In the rows, 128 means zero.
Each path is a new rotation, seen through one point. The rows after it are directions, each followed by how far the rotation turns it, in degrees a step (0 if it stays put).
Each turn is a multiple of 5 degrees from 10 to 175, or 0.
Each row of a path follows its step; steps can be skipped.

step 5: [132 139 121 138 117 126 121 127 130 126 122 121 145 136 126 114 121 124
 136 125 114 126 120 132 132 135 119 129 120 130 119 127 134 128 128 134
 117 122 136 128 129 128 122 125 132]
step 6: [125 131 119 132 130 117 125 131 123 139 124 118 125 130 133 119 117 127
 133 125 114 137 113 128 128 137 129 132 127 118 125 122 136 111 123 126
 123 126 133 134 136 121 129 126 130]
step 7: [124 146 122 141 125 123 135 130 119 135 119 120 131 132 134 130 115 129
 134 125 126 126 117 127 132 124 118 138 128 125 119 118 137 127 128 124
 138 127 131 125 129 128 130 134 116]
step 8: [125 123 138 133 124 123 137 121 127 126 118 117 124 122 132 129 113 135
 148 126 127 128 116 129 125 132 117 132 124 127 125 117 140 124 139 127
 124 131 124 134 131 133 129 126 127]
step 14: [123 137 131 132 123 121 121 146 118 133 128 115 121 130 133 117 121 119
 130 126 130 131 118 123 118 126 124 131 135 121 123 133 135 130 124 118
 117 132 135 128 125 123 120 129 121]
step 18: [113 134 122 130 129 116 131 130 140 123 111 124 129 136 137 124 116 134
 135 123 127 127 125 130 121 132 118 133 118 123 129 118 133 126 139 135
 122 134 126 134 132 133 135 130 123]
step 23: [125 130 127 138 124 125 133 130 128 135 115 115 134 133 137 116 115 138
 139 129 128 134 122 130 132 134 126 132 127 141 115 126 130 131 135 125
 117 117 125 131 135 133 124 129 125]
step 25: [123 139 123 138 124 120 118 126 129 128 127 115 131 118 121 122 115 126
 135 117 125 122 125 126 126 125 116 142 118 133 129 126 137 129 126 126
 119 125 127 124 127 127 123 138 118]
Directions:
[130 130 127 127 131 131 126 132 130 129 124 127 126 126 129 130 129 126
 129 130 127 127 127 126 130 123 128 126 126 129 131 126 129 128 126 127
 128 124 131 125 128 128 127 131 127] | 140
[129 127 128 127 127 129 125 124 131 127 130 128 130 128 128 128 129 125
 131 129 126 124 129 127 130 128 125 132 126 130 123 128 127 128 131 129
 128 129 129 123 128 128 131 129 127] | 145
[127 128 129 126 126 127 132 131 127 126 128 128 125 127 131 128 126 130
 132 128 132 128 131 126 127 125 125 125 127 128 126 130 127 130 132 125
 127 128 129 128 129 130 130 127 126] | 70
[130 126 127 126 127 127 131 127 134 129 129 129 128 129 131 132 128 129
 127 128 127 127 129 129 126 127 127 126 130 126 128 128 130 128 129 132
 127 130 124 126 124 130 126 130 126] | 40
[129 128 132 124 128 130 127 128 126 123 129 127 130 127 128 127 131 130
 126 134 128 128 125 128 127 125 127 130 129 126 127 126 130 129 129 127
 127 126 126 129 128 130 125 127 129] | 60

step 1: [134 135 123 120 118 119 128 134 122 138 131 129 108 135 137 129 120 133
 130 123 127 122 136 127 128 130 129 133 131 132 122 132 130 133 139 141
 127 115 121 120 124 122 136 127 132]
step 10: [123 132 122 111 123 138 116 138 122 135 133 129 116 125 129 120 132 124
 123 124 138 127 135 130 125 129 136 135 122 132 121 123 137 131 132 125
 124 129 123 123 114 113 131 129 131]
step 13: [118 132 137 117 112 119 126 126 128 134 131 126 121 142 135 125 138 115
 135 130 127 133 131 128 130 125 124 138 132 127 113 116 130 128 121 120
 134 126 126 135 128 122 133 129 125]
step 17: [125 130 131 124 115 113 133 138 130 141 130 134 131 127 138 120 125 134
 138 138 128 121 118 131 132 115 129 129 134 125 127 129 126 133 130 146
 130 118 128 126 129 128 133 134 125]
step 18: [125 134 127 119 123 134 134 130 125 134 127 109 119 139 133 123 117 137
 128 129 130 136 122 115 130 131 128 140 128 128 121 124 129 128 129 123
 119 119 115 126 137 132 134 135 128]
step 19: [121 129 132 119 126 128 124 117 129 136 124 127 119 143 121 116 134 129
 136 119 124 131 128 132 133 130 125 129 123 122 128 118 135 135 130 118
 135 128 127 129 115 110 134 120 128]
step 25: [128 134 137 130 116 126 127 136 129 131 122 130 126 128 121 111 134 131
 142 121 127 125 125 133 129 127 111 122 122 127 138 118 126 129 137 123
 132 136 128 125 124 122 144 124 127]
step 28: [132 133 134 120 126 118 115 121 129 139 130 128 119 129 135 120 119 139
 135 120 122 127 118 127 129 133 120 125 119 131 132 128 130 137 128 127
 115 117 118 132 130 118 135 120 132]
Directions:
[127 129 125 125 130 129 128 124 127 126 126 126 130 132 124 128 130 127
 128 131 129 127 129 128 126 127 127 130 130 130 126 127 126 129 124 128
 126 130 129 130 127 126 127 131 128] | 135
[127 128 125 127 124 126 128 127 134 128 130 130 129 126 129 127 128 126
 127 127 128 126 129 129 126 128 124 129 129 129 127 131 128 129 128 126
 127 128 128 129 124 126 130 124 130] | 120
[126 129 126 131 130 126 129 128 128 130 131 127 126 132 127 130 131 129
 128 129 124 129 130 126 128 129 124 129 129 126 130 126 130 128 129 127
 129 125 128 128 127 132 130 127 125] | 65
[127 128 130 126 129 128 128 129 130 127 127 129 125 130 126 128 128 130
 125 128 130 130 128 128 129 129 131 128 128 127 125 129 126 130 128 125
 129 121 125 133 126 129 126 128 127] | 80
[127 130 128 128 125 130 127 129 129 122 129 127 128 131 128 131 127 129
 127 125 128 126 128 129 126 134 129 127 128 128 127 127 128 131 129 130
 126 127 129 125 132 129 130 129 130] | 170
[130 128 129 125 128 125 128 125 127 129 127 126 129 129 130 131 130 124
 124 126 126 124 129 126 131 129 130 129 124 126 130 128 129 127 127 128
 127 126 126 127 126 126 128 129 130] | 40

step 5: [111 121 130 122 120 126 128 125 125 133 147 118 118 125 114 130 137 132
 139 129 141 123 130 128 122 125 135 135 135 123 125 129 129 137 127 122
 128 127 124 127 117 132 136 124 121]
step 6: [125 132 118 130 133 135 122 121 130 127 137 130 130 125 124 134 140 132
 132 139 142 122 131 136 143 140 136 122 119 124 111 121 139 131 126 119
 120 129 123 130 130 125 122 124 136]
step 8: [122 128 121 125 121 135 120 140 134 131 131 121 133 128 143 133 133 113
 134 132 120 129 132 120 138 125 139 134 135 139 124 127 118 130 121 126
 132 132 124 133 125 134 135 112 118]
step 9: [141 114 126 133 134 127 124 135 128 142 135 132 119 132 135 127 132 127
 125 125 128 129 117 128 136 138 138 125 120 116 131 126 123 124 130 126
 126 127 116 132 123 144 123 117 116]
step 17: [126 120 118 118 129 134 120 140 125 131 124 116 130 135 115 130 123 134
 124 130 129 126 125 128 128 133 123 135 126 144 125 132 138 127 122 125
 138 127 111 137 127 122 116 116 125]
step 18: [124 123 127 136 141 128 124 132 132 129 138 122 108 135 139 124 121 125
 126 131 129 118 138 127 132 126 128 139 137 139 134 125 138 129 122 117
 120 138 123 133 133 135 120 123 124]
step 19: [142 131 130 129 132 130 132 120 128 124 135 119 124 122 141 124 136 127
 130 131 125 130 126 135 134 146 131 135 133 134 135 120 119 125 120 142
 126 137 111 129 128 133 121 127 139]
step 26: [124 130 116 124 137 122 124 128 127 124 124 143 122 134 118 127 135 127
 121 116 130 114 114 122 126 134 131 140 123 122 117 131 124 130 116 119
 122 132 123 141 128 123 128 129 130]
Directions:
[128 127 128 128 126 126 127 128 128 125 130 127 125 130 127 128 127 132
 131 127 129 129 129 131 130 131 129 128 130 127 128 125 129 125 129 129
 126 130 126 123 128 132 129 133 127] | 80
[126 126 126 129 127 127 129 125 127 128 133 132 129 126 128 126 127 128
 130 128 125 126 129 126 128 127 127 130 127 132 131 126 127 127 125 129
 128 123 129 125 127 128 128 128 130] | 130
[128 126 128 129 125 125 133 126 130 128 129 127 126 127 125 128 130 126
 126 128 128 129 123 129 126 128 128 131 126 129 130 132 128 126 127 131
 127 132 126 127 125 126 129 129 127] | 155
